Here are the same points, seen from different sides; a view may also be mirrored.
A view may leave some points out, and in a few views one point is out of place. Which views, in the order they come, and which point in each? Write no view if none.
Scene 1:
In the rows, 128 means zero.
panel a:
  Z609 [153 143 225  94 144 131  93 121 126 159 158 126 121  97 139 122]
  Z80 [168 152 222 104 142 135  81 116 133 149 154 110 138 111 135 124]
  Z521 [157 138 214 111 144 138  95 105 117 153 149 132 122  87 140 130]
  Z242 [142 138 206 119 124 145 121 109 104 145 129 140 125  84 138 131]
  Z96 [164 143 214 113 142 138  89 107 123 149 148 122 131  97 138 129]
  Z564 [144 139 214 109 131 139 113 115 111 151 140 137 122  86 139 128]
  Z726 [149 144 211 115 126 144 112 113 114 144 134 130 132  95 136 128]
  Z209 [147 148 211 114 120 144 115 118 115 142 132 126 136 100 135 127]
  Z477 [166 146 210 120 137 142  90 103 121 143 142 119 137  99 137 131]
  Z526 [140 142 209 115 120 145 124 116 108 145 129 136 130  90 137 128]
  Z401 [136 146 213 108 115 144 128 124 110 145 129 134 130  96 135 125]
  Z78 [167 144 221 105 149 134  80 110 128 153 157 119 129  99 139 126]
panel b:
  Z80 [124 119 144 144 136 156  72 172 129 129 112 121 130 113 117 141]
  Z726 [113 117 139 142 128 156 104 174 129 135  94 155 107 119 124 156]
  Z477 [114 111 145 147 127 156  89 164 123 123 103 139 123 123 123 152]
  Z34 [111 119 138 141 126 156 114 178 131 141  90 164  99 119 125 160]
  Z401 [113 124 136 140 127 155 116 181 137 149  90 165  96 118 123 162]
  Z78 [123 120 145 144 135 154  75 171 131 131 112 123 130 116 117 144]
  Z564 [119 120 136 137 134 159 100 186 129 139  93 154 104 108 124 148]
  Z609 [127 130 141 139 139 154  81 182 139 146 110 130 119 109 115 145]
  Z96 [119 116 144 145 132 156  84 170 126 128 106 134 123 118 121 147]
  Z242 [113 114 136 138 129 161 110 183 122 133  85 167  98 111 128 152]
  Z154 [124 126 143 142 137 153  80 176 137 141 111 127 123 114 115 147]
  Z209 [111 118 140 144 124 153 109 171 133 140  95 156 106 125 123 162]
panel c:
  Z401 [133 163 129 120  55  48  79 107  63 161 129 223  66  61 158 106]
  Z477 [128 153 115 148  64  72  92 104 101 157 139 217  61  78 157 102]
  Z78 [120 157 123 150  70  74 111  92 109 166 149 218  49  69 163 104]
  Z526 [128 157 127 126  58  51  75 112  69 157 127 221  64  64 150 103]
  Z242 [120 152 130 129  62  52  73 114  72 155 125 220  60  63 145 101]
  Z726 [128 156 123 133  60  58  83 107  80 158 132 220  63  68 155 103]
  Z521 [113 153 130 143  71  65  96 102  96 161 139 218  48  64 150 101]
  Z96 [123 155 121 147  67  71 100  99 102 161 143 218  54  71 158 103]
  Z564 [119 156 133 131  65  54  86 106  78 161 132 221  53  58 150 102]
  Z34 [131 158 127 125  56  51  76 110  69 158 128 221  66  65 154 105]
  Z80 [133 162 115 147  63  76 113  89 107 167 151 218  57  75 172 107]
  Z609 [119 164 132 138  68  63 112  89  93 171 148 220  46  57 164 105]
  Z154 [122 162 127 142  68  67 113  89  99 168 148 220  49  63 165 106]
panel d:
  Z154 [118 106 138 113 147 148 147 125 134 150 120 121 123 123 116 111]
  Z726 [116 109 161 115 134 142 156 114 115 140 120 140 122 148 116 126]
  Z526 [117 114 163 117 129 141 157 109 107 129 119 143 120 155 112 133]
  Z564 [118 112 145 115 131 141 156 112 114 129 115 134 124 144 113 127]
  Z477 [113  95 158 111 137 141 158 125 126 160 123 141 128 139 124 115]
  Z78 [115  98 138 111 145 145 151 128 136 159 121 126 128 122 122 108]
  Z96 [114  97 146 111 138 142 155 125 129 156 121 133 128 131 122 114]
  Z609 [119 112 135 114 146 148 145 121 132 142 119 118 122 122 113 113]
  Z80 [115 100 154 112 153 150 145 130 138 167 126 125 123 125 119 106]
  Z209 [117 113 170 117 137 146 152 114 114 141 123 140 119 151 113 126]
  Z34 [117 116 166 117 131 143 155 110 108 131 120 142 119 155 112 132]
panel e:
  Z521 [147 164 106 141 120 125  99 177 101 126 150 116 176  99 144 100]
  Z526 [136 141 123 143 122 121 100 196 102 118 136 125 182 107 154 128]
  Z609 [154 160  98 150 126 140 109 169 114 119 160 129 172 100 139 102]
  Z34 [138 139 121 143 123 121 100 195 105 117 138 126 179 108 155 131]
  Z80 [158 156  84 134 122 128 105 170 124 124 171 117 155 106 146 109]
  Z96 [151 160  97 134 119 122 100 176 110 126 158 112 166 103 147 106]
  Z477 [148 156  97 129 117 114  98 182 110 127 157 108 163 106 152 113]
  Z242 [135 147 124 143 120 119  97 196  95 120 132 120 185 104 153 122]
  Z564 [141 152 117 147 123 128 102 186 101 118 141 125 183 102 147 114]
  Z401 [139 134 122 148 125 127 104 195 108 113 138 133 180 108 153 134]
  Z209 [142 139 112 138 122 121 101 192 111 118 146 123 172 109 156 131]
Views that do not fit: panel b
  out of place in panel b: Z80
